In the rows, 128 means zero.
These are runs of 7 systems, one row a step. Runs of the same system follow the same rule from any start.
run 1, K_863, 10 rows:
[[172 120 111 156 154  99 147 111 147  67  97 167 158  89 114 136 157 145
  151  93 124  85]
 [132 106 145 151 141 136 168 145 141 125 108 146 153  86  61 106 131 129
   80  64 172 114]
 [109 120 115 144 127 127 169 140 133 129 127  77 128 116  64 120 101  47
   90 143 149  92]
 [120 163 145 136 126 167 131 175  84 144  93  81 100 170 118 154 131  88
   88 164 140 101]
 [130 129 123  79 116 152 113 121 117 197 127 109  98 205 150 106 126 141
   88 157  99 129]
 [118 154 106 118 123 115  99  67 101 128 160 131 114 191 189 106 173 134
  151 157 129 153]
 [101 133 160 141 112 127  95 120 125 135 168 168 130 110 176 113 156 167
  164 113 155 202]
 [118 109 126 132 115  95 106 128 183 118 178 136 148  63 147 140 101 133
  190 121  97 152]
 [155 125 128 158 145 110 121 160 138  76 110 141 144  74 121 198 121 146
  179 105  96  97]
 [178  85 137 115 145 116 166 143 141 123  88 146 140 102  76 137 106 170
   94  75 105  91]]
run 2, K_500, 10 rows:
[[114  80 143 138 132  93 156  89 135 196 161 124 128  92 147  79 188 135
  125 114 145 132]
 [ 86 168 152 182 119 111  96 183 142 103 175 128 148  89 167 125 165 117
  158 117 126 133]
 [124 123 137 165 155 138  92 159 134 167 114 127 136 138  79 194 122 145
  128  76  82 106]
 [162 110 151 128 100  76 128 108 149  94 131 101 108 159 103 150 119  86
   98 158  51 125]
 [142 169 152 101 105 147 125 155  69  85 109 127 104 190 147 107 123 148
   81 143 137 152]
 [119 116 138 109 119 130 125  83 134 176 106 171 153 134  88  68  80 156
   96 119 168 164]
 [126 153 123 139 113 124 115 104 150  82 120 156 160  78 140 125  86 101
  190 178 167 159]
 [144 104  91  97 156 203 134 158 138 131 104 133 117 108 137 191 112 150
  163 113 156 118]
 [146  70  72  92 140 106 177  97 150 143 164  86 116 121 128 118 134 114
  132 118 107  82]
 [123 150 140 146 129  97 156 150  68 111 143 100 113 115 191 104 196 139
  133 135 146  94]]
run 3, K_122 (10 x 22):
[[118 165 118 146 121  98 147 117  88  84 102 145 169  87 114  87  79 130
  150 146 183 118]
 [146 135 159 156 134 176 130 124 150 130  56 159 130 106 100 170 142  87
  130 162 178 147]
 [134  99  95 106 122 159 149 136 202 125 151  99 117 136  97 126 121  57
   95 139 113 109]
 [ 99 129  76 122 147 137 144 131  88 131 173  71  98 140 175 147 165 110
  165 134 144  97]
 [124 117 158 142 133 111 125 108 122 202 132 145 128 116 174  86 207 161
  122 130 136 124]
 [115 180 127 153 119 109  77 151 185 109 149 172 181 127 142  84 127 144
  135 116  92 120]
 [119 142 121 158 146 144  72 128 118 125 116 140 130 160  93 215 110 144
  157  93  97 149]
 [150  70 168  99 103  88 147 123 119 132 150 101  91 145 103 150 107 134
   88 110  71 159]
 [133 143 124  80 109 113 161 175  65  84 135 103 120 121 158  98  74 174
  121 127 138 112]
 [139 133 133 134 143 131 148  81  81 159  52 161 152 112 106 108 110 157
  130 145 195 126]]
run 4, K_856, 10 rows:
[[174 119 170 110 113 136 129 194 188 121  88 147 135  94 129 137 112 140
  101 139  77 106]
 [147 135  75 132 141 123 154 110 144  46 131 135 148 147  86 113 130 104
  107  92 133  91]
 [128  93 164 133 131 137 157  91  62 145 106 122  94 148  89 155 147 130
   99 109 180 179]
 [ 98 121 162 117  94  91 138 154 131 180 170  87 122 123 134  65 111 120
   84 145 104 124]
 [ 92 202  78 150 145 138  80 129 108 139 118 132 169 153 125 118  91 125
  162 148 143  91]
 [171 103 137 113 132 157  99  85 172 172  74 168 121 142 134 176 141 133
  149 167 104 146]
 [148 108 100  87 109 130 154 124 169  77 184 126 110 136 191  92 170 118
  129 133 115 134]
 [ 94 123 110 136 150 134 131 134  73 114 160 135 129 105 130 151 125 181
  168  57 175 159]
 [130 102 196 173 120  83 128 156 145 168 120 119 131  58 115 161 144 117
  137 132  96 122]
 [147 186 127 132 110 142 130 192 148  52 102 125 147 126 128 109 106  96
  103 159 124  86]]
run 5, K_500, 10 rows:
[[ 93 123 175 179 109 103 114 102 152 157 162 126 124 102 140 122 183  80
  136 152 145 176]
 [ 88 165 134 144 120 165  71 197 137 136 163 112 123 143 141 175 109 125
  151 118 103 151]
 [149 108 114 107 134  97  99 104 131 172 115 113 128 162  99 162  74 155
  132 124  48 104]
 [187 132 157 100  98  84 136 107 118  64 109 144 114 152 173 115 135 147
  121 169  85 137]
 [137 135 136 106 126 164 136 136 107  98 122 176 134 148 128  89 136 187
   95  68 174 169]
 [102 105 119 150 128 100 149  81 133 127 137 147 162  76  71 107  78 117
  145 104 182 160]
 [129 135 138 139 127 146 146 178 122  94 102 106 127  59 135 177  95  94
  168 165 160 118]
 [149 110  82  94 156 179 154 169 157 162 107 102 121 135 117 139 122 124
  105 116 114  55]
 [135 127  96 138 136  88 151  68 113 138 136 103 124 161 145  95 185  93
  117 159 122  73]
 [107 147 178 158 124 147 114 139 101 157 134 140 109 132 177 118 216 130
  122 134 167 163]]
run 6, K_863:
[[144  85  68  97 162 127 146  54 112 178 126 124 116 169 117 135 143 154
  139 105 131 101]
 [133 130 168 146 109  98 170 111  96  84 135 132 115 111 166  82 196 117
  112 141 171 150]
 [ 73 162 141 142 109 135 102 180 154 151 168 132 161 104 118  76  87 128
  116 109 140 148]
 [113 122 114 161 143 117  94 102 140 167 124 100 126 125 106 204 109  85
  180 161  96 114]
 [185 112 168 108 121 145 132 161 130  74 101 138  90 148 156 183 168 152
  111 122  85 138]
 [133 118  76  78 130 123 145 121 120 113 159 138 144 157 122  73  96 183
  108  69 120 112]
 [105 133 127 171 138  80 150  63  69 140 111 128 147  96 115 110 131 118
  160 146 191 127]
 [127 143 208 149  90 139 120 173 169 123 108 148 133  89 124 115 121  95
   98 167 141 171]
 [116 143  64 108 139 174  93 154 186 130 141 113 139 161 109 161  82 101
  142 130  90 105]
 [156  98 111 117 162 153 145 101  78 143  98 117  90 149 148 191 178 152
  153 119 141 110]]
run 7, K_122:
[[124 124 164 140 134 111 113 176  66 141 137 103 101 128 146 186 139 179
  145  89  93 134]
 [151 117 169 111 114  73 141 133 106 160  99 135 141 127 104  84  89 177
   79 120  88 106]
 [138 190 130 129 109 114 117 130  84  53  88 142 148 153 113 117  73 133
  120 158 143 123]
 [142 113 142 111 128 192 138 104 115 139  76 147 109 156  87 154 106 115
   97 140 186 180]
 [118  94 107  88 100 137 165 112 163 114 169 101 118 110 120  95  87  75
  116 155 159 159]
 [120 129  94 114 144 163 146 138 117 135 134 109 118  85 189 146 141 125
  191 158 178 117]
 [152  96 122 138 151 120 137  85 183 186 111 159 147  96 144 107 193 131
  141 134 127  93]
 [131 157 101 166 134 111 100 141 182  65 164 145 153 131 143 121 180 110
  141 102  90  97]
 [103 122 132 165 160 148 102 153 107 151 147 122 116 154 102 184 173 150
  127  51 115 130]
 [108 111 178 144 102  57 130 147 110 156 169  97 126 126 101 103 111 133
   88 106  80 130]]
run 8, K_856 (10 x 22):
[[147 158 146 104 108 185 130 186 171 115 102 129 120 126 175 110 146 102
  109 187 137 113]
 [128 113  57 102 155 176 124 129 164 118 152 149 143 158  93 132 115 154
  124  51 128 117]
 [118  95 146 175 144 105 136  87 102 145 149 105  96 134 123 173 213  95
  139 114 137 141]
 [115 162 191 121  93 132 114 213 108 117 146 113 109 132 175 105 134 148
   96 136 115 149]
 [114 152  97 147 138  99  85 126 150 117 136 143 171 138  75 134  65 144
  139  93  81 110]
 [164 125 144 148 128 105 128  67 113 100  79 128 110 145 122 181 146  87
  149 191 118 134]
 [160 106 142  50  94 134 160 144 121 109 138 124 101 136 171  85  97 165
   96 144 125 155]
 [ 94 116  75 137 153  86 140  88 106 154 161 129 164 104 104  91 102 156
  159  79 150 103]
 [123 138 175 173 134 128 129 119 113 173  78 135 130  81 143 150 160 105
  155 183 177 133]
 [141 136 131  87 110 177 128 195 204 126 127 141 138 112 145  89 100 121
   96 139 121 122]]
run 9, K_466, 10 rows:
[[130 163  71 117 137 137 133 100  88  59 130 127 133 197 109 113 119 125
  110 109 150 117]
 [100  99 170 158 122 113 158 106  65 132 145 120 108 113  99 123 155 129
  104  89 190 184]
 [102 131 179 145  90  66 122 168 128 145 166  89 128  86 143 110 103 114
  127 153  81 125]
 [145 152 122 127 132 131  67 125 137 142  92 146 137 143 133 191  77 155
  177 160  75 130]
 [185  89 116  81 130 164 145  80 173 147  84 159 113 158 121 126 141 122
   98 151 130 139]
 [133 140 103  80 112 140 171 148 109  76 146 128 130 129 154  57 110 151
  102 118 173 124]
 [ 83 125 126 164 145 122 133 131 102 139 149 142 152  62 113 128 118 154
  174  78 192 151]
 [125 117 160 175 124 106 124 150 181 150 133 110 129  72 140 159 174  74
  147 160  98 100]
 [145 167 103 117 141 171  88 180 154 119 107 121 124 184 140 166 129 128
  117 131  71  84]
 [132 108  77 113 156 150 141  65 108 155 115 135 122 197  77 126 135 132
   97  92 149 120]]
run 10, K_466:
[[106 125  92 111 122 167 117  71 120 115 157 116 101 194 120 137 131  83
  124 142 162 182]
 [107  84 146  93 108 122 158 132  85 127 192  91  79 129 166 128 145 140
  124 113 143 182]
 [124 100 136 122 122  69 116 136 123 139 180 121 135  89 156 134 110 187
  172  95  71 134]
 [182 112 132 145 133  87 111  96 170  90  93 171 149 100 131 170 130 147
  173 132  71 115]
 [186 126 142 114 124 155 151 153 171  68  76 166 132 130  97 131 127 125
   81 117 119 115]
 [114 134 107 117 133 148 172 155 101 107 109 113 144 118  67  92  70 121
   86 101 180  99]
 [ 89 140 146 165 140 117 154 133  67 180  99  99 135  78 116 120 120 115
  140 152 193 105]
 [105 164 165 156 122 134  87 160 148 208 115 128 138 120 169 113 159 118
  133 175 116 113]
 [115 166  83 118 129 168  66 105 178 150 143 145 136 195 147 130 132 107
  143 160 103 134]
 [130 102  90  95 130 168 136  75 120 101 162 125  88 188 141 145 164 108
  128 125 157 178]]
run 11, K_543 (10 x 22):
[[120 133  97 176 171 124 130 107  90 103 130 124 127 153 102 170 191 127
  139  70 139 103]
 [123  83 191 151 110  79 151 118 115 147 151 127 118 115  90 112 147 139
   82  80 118 165]
 [ 87 176 149 135  91 108  90 178 120 105 184 101 130 154 143 108  94 113
  116 140  93 150]
 [121 164 149 141 129 129  93 123  70 151  76 133 131 128 135 176  82 146
  172 174 145 142]
 [195 101 140  88 111 110 122  80 160 130  88 156 116 152 154 131 122 144
  126 180  78 137]
 [145 137  76  92 129 163 137 119 140  44 146 163 133 150 158 111 133 153
  143 101 155 150]
 [106  94 110 125 138 130 169 100 131 151 128 145 153  62  87  97  88 131
  140 107 203 145]
 [124 126 137 132 110 126 149 165 193 142 145  98 132  84 147 101 144  67
  116 171 120  87]
 [128 153 109 148 164 187 111 198 131 143 101 122 129 134 126 178 157 131
  133 101 130  72]
 [140  83 115 140 157 102 143  78 109 176 115 112 113 168  70 160 150 128
  103  91  98  97]]
run 12, K_395, 10 rows:
[[133 113 117 183 164  98 155  70  83 119 101 133 139 113  82 158 169 116
  142 100 162 106]
 [131 125 195 147  83 108 142 155 155  88 142 106 105 103 139 124 152  66
  100 173 120 159]
 [ 86 169 115 112 116 139  94 145  98 162 127 106 138 165 100 110  39 128
  113 147 133 138]
 [149  90  95 112 153 139 133  38 103 157 111 131 104 161 133 165 156 129
  156 146 148 144]
 [163 126 164  86  99 157 139 174 158  90 132 148 105 129 194 102 164 150
  104 142 124 157]
 [ 87 161  99 137 145 147  96 152 125 144 141 163 174 133 105  91  98 180
  124  63 154 127]
 [126  89 108 168 154 105 130  80 149 125 146 136 134  79 127 180 173 111
  198 115 134 129]
 [146 114 172 107  96 116 139 208 166 121 136  98 115  84 146 134 103 120
  112 151  75 112]
 [119 151  82 124 150 114 122 122 102 162 104 114 156 166  78 110  77 142
  101 113 107  62]
 [160 114 130 153 140 109 166  73  87  86  97 121 105 131 134 157 194  98
  138 150 153 116]]
run 13, K_543:
[[154 136 184 170 131  93 144 149 102 122  65 159 157  85  85 123 118 159
  103 110 134 108]
 [143 157 139 136 104 118 109 132 175  88 117 130 139 172  79 115  96  81
   76 144  81 124]
 [117 151 137 132 123 181 129 140  82  79 104 116  99 158 108 175 113  98
  120 142 184 175]
 [135  85 145  71 110 152 149 106 120 200 108 116  98 147 121 109  87 138
   94 158 146 162]
 [113 154  78  92 124 154 118 114 138 138 163 112 118 173 198  88 155 115
  142 171 139 119]
 [116 122 115 147 161 155 122 100 128 179 111 171 147  92 153 132 174 168
  180 106 187 135]
 [136  78 118 137 130  89 127 102 205 155 172 136 142  94 126 124 160 119
  144 104  75 117]
 [114 138 123 161 136 116 137 190 120  61 170 108 129  92 140 166 151 128
  160  81 115 105]
 [131 113 158 148 136  83 142 155  87 157  95 115 145  92  71 143  77 161
  111  96 109  93]
 [150 167 147 141 102  81 124 129 121  82 112 107 129 174 118 108 125  90
   84 169  76  93]]
run 14, K_395, 10 rows:
[[120  94 147 171 151  95 158 114  85 121 134 139 135  82  88 147 150 157
  139  54 160 138]
 [120 119 161 157  94  73 128 128 191 117 161 117 140  83 128 100 134  69
  125 159  97 131]
 [122 163 114 108 120 122 112 153  95 139  92 103 140 123 111 146  26 129
  147 174 119 104]
 [164  83 111 107 150 151 160  66 119 163  79 130 103 164  88 155 144 116
   97 134 145 120]
 [139 158 126 107 104 153 144 155 139  58 147 127 109 160 179  87 174 106
   96 148 146 135]
 [ 71 155 136 148 136 150 114 156  73 158 142 139 142 119 121 103 113 169
  130  87 195 164]
 [114  97 125 159 136 123  98  75 181 181 152 144 136 110 136 151 175 102
  175 138 121 153]
 [154 137 137  95 110 138 102 194 157 110 125 117 117 119 178 169  97 149
  160 157  64 119]
 [142 107 101 109 156 123 136 130 106 158 109 132 137 160  76 131 107 181
   93  58  98  82]
 [154 123 117 158 130  75 160  84 123  57 146 132 132 124 139 114 194 104
  137 121 124  99]]

Name the system that made each run.
run 15 (2 x 22):
[[103 127 150 156 124 154 150 129 135 119 137 142 130 141  82  88 163  98
   64  88 188 160]
 [ 68 162 107 153 114 133  98 116 128 115 184 107 130 126 152 127 127  80
  172 159 165 167]]

K_395
run 16 (2 x 22):
[[ 76 121 103 129 120 157 139 155 121 104 181  85 116 125  84 146  83  85
  121  94 165 160]
 [106  96 156 123 122 119 153 137  86 194 132  76 100  80 150 153 118 120
  154 167 149 132]]

K_122
run 17 (2 x 22):
[[ 91 197 136 166 115 103  84 175 146 104 153 140 178 125 126  84 107 125
  124 119 109 114]
 [116 150 148 155 139 152  74 131 104 167  93 131 121 162  97 203 104 135
  145 130 110 149]]

K_122
run 18 (2 x 22):
[[110 146  95  97 112 159 125  90 160 131 145 131 125 151 164  80 129  84
  135 190 171 152]
 [ 98 161 121 141 138 185  98 156 136 152 138 143 128 110 192 141 168 133
  180 148 175 144]]

K_863
run 19:
[[144  99 118 110 124  88 200  94  91  93 122 114 129  97 115  76 119 125
  108 124 177 113]
 [104 158 181 163 118 110 131 188  89 120 116 141 150  61 145 111 120 159
  143 119 165 135]]

K_466
run 20 (2 x 22):
[[112 129 114 132 113 115 148 179 166 107 186  75 122 122 125 103 142  73
   93 121  95  83]
 [ 94 157 116 146 141  94 137 136  43 164 118  78 132 125 129 123 102 137
  144 147 142  77]]

K_395
run 21:
[[153  94  96  72 129 167 119  81 147 143 107 151 124 153 105 154  61 149
  144 133 135 172]
 [153  77 106  89 113 103 170  80 131  73 155 126 108 100 146 134 110 125
  161 138 145 165]]

K_122
run 22 (2 x 22):
[[147 164 135 120 123 126  94 182 159  99 132 170 156 128 169 100 144 191
  127  93  83 108]
 [129 126  84 158 149 131 121  77 170  94 121 162 165 128  56 144 110 101
  137  96 144 129]]

K_466
run 23 (2 x 22):
[[179 126 109  93 124 119 167  83 109  69  85 164 138 132 129  97 109 150
  120 143 164 126]
 [124 124 145 130 120 167 161 135 147  92 111 164 143  88 109  81 130 117
  102 111 212 164]]

K_395
run 24, 2 rows:
[[170  75 143 108 134 125 177 101 150 175  72 141 133  75 101 116 117 130
  112 150 149 105]
 [148 171 102 121 124 172 135 160 180  85  94 137 149 139 126  98 129  82
   98 164 142  82]]

K_395
run 25:
[[152  86 181 127 122  85 163  91  92 164  84 149 134  86  98 109 108 166
  114 123 152 151]
 [131 166 124 112  90 120 109 154 187  87 161 130 142 152 153  73 118  99
   99 158  85 123]]

K_543
run 26, 2 rows:
[[165  70 117  82 129 131 153 125 141 162 138  92  77 157 152 150 164 126
  103 134  75 102]
 [115 149 125 116 111  89 131 125  95 113 181 115 120 169 181  59 173 147
  103 122 116 121]]

K_500
run 27 (2 x 22):
[[132  86 153 132 125 135 174 155 140 103 138 119 117 113  60 127 126 111
   63  66 143 143]
 [101 133  98 119 125 121 163 147  86 113 141  61 119 143  86 122  72  80
  101 139 142  93]]

K_863
run 28, 2 rows:
[[130 154  69 103 159 180 123 130 111 151 116 137 127 193 139 104 159 158
  103 103 144  84]
 [106  96 133 135 135 119 151  67 104 197 149 124 110 133 146  87 190 124
  120 131 173 148]]

K_863
run 29, 2 rows:
[[118  96 143 164 160 112 140 149 104 174 138 122 128 109  94 154 168 163
  116  50 118 103]
 [124 129 176 175 101  66 131 152 155 100 153 104 130 107 100 121 144  73
   94 134  77 114]]

K_500
run 30, 2 rows:
[[153 115  65  87 148 142 140 118 109 118 141  89  97 181 164 164 155 134
  145 132  97  81]
 [137 127 150 119 133 106 148 120  62 144 124 141 118 137 175  84 181 195
  114 106 150 127]]

K_863
run 31:
[[ 94 179 106 121  99 122 104 103 116  84 164 124 134 173 148  82 102  99
  128 164 151 166]
 [119 126 139 123 141 156 106 114  83 192  86 155 132 116 134 154  92 182
  167 134 166 166]]

K_500
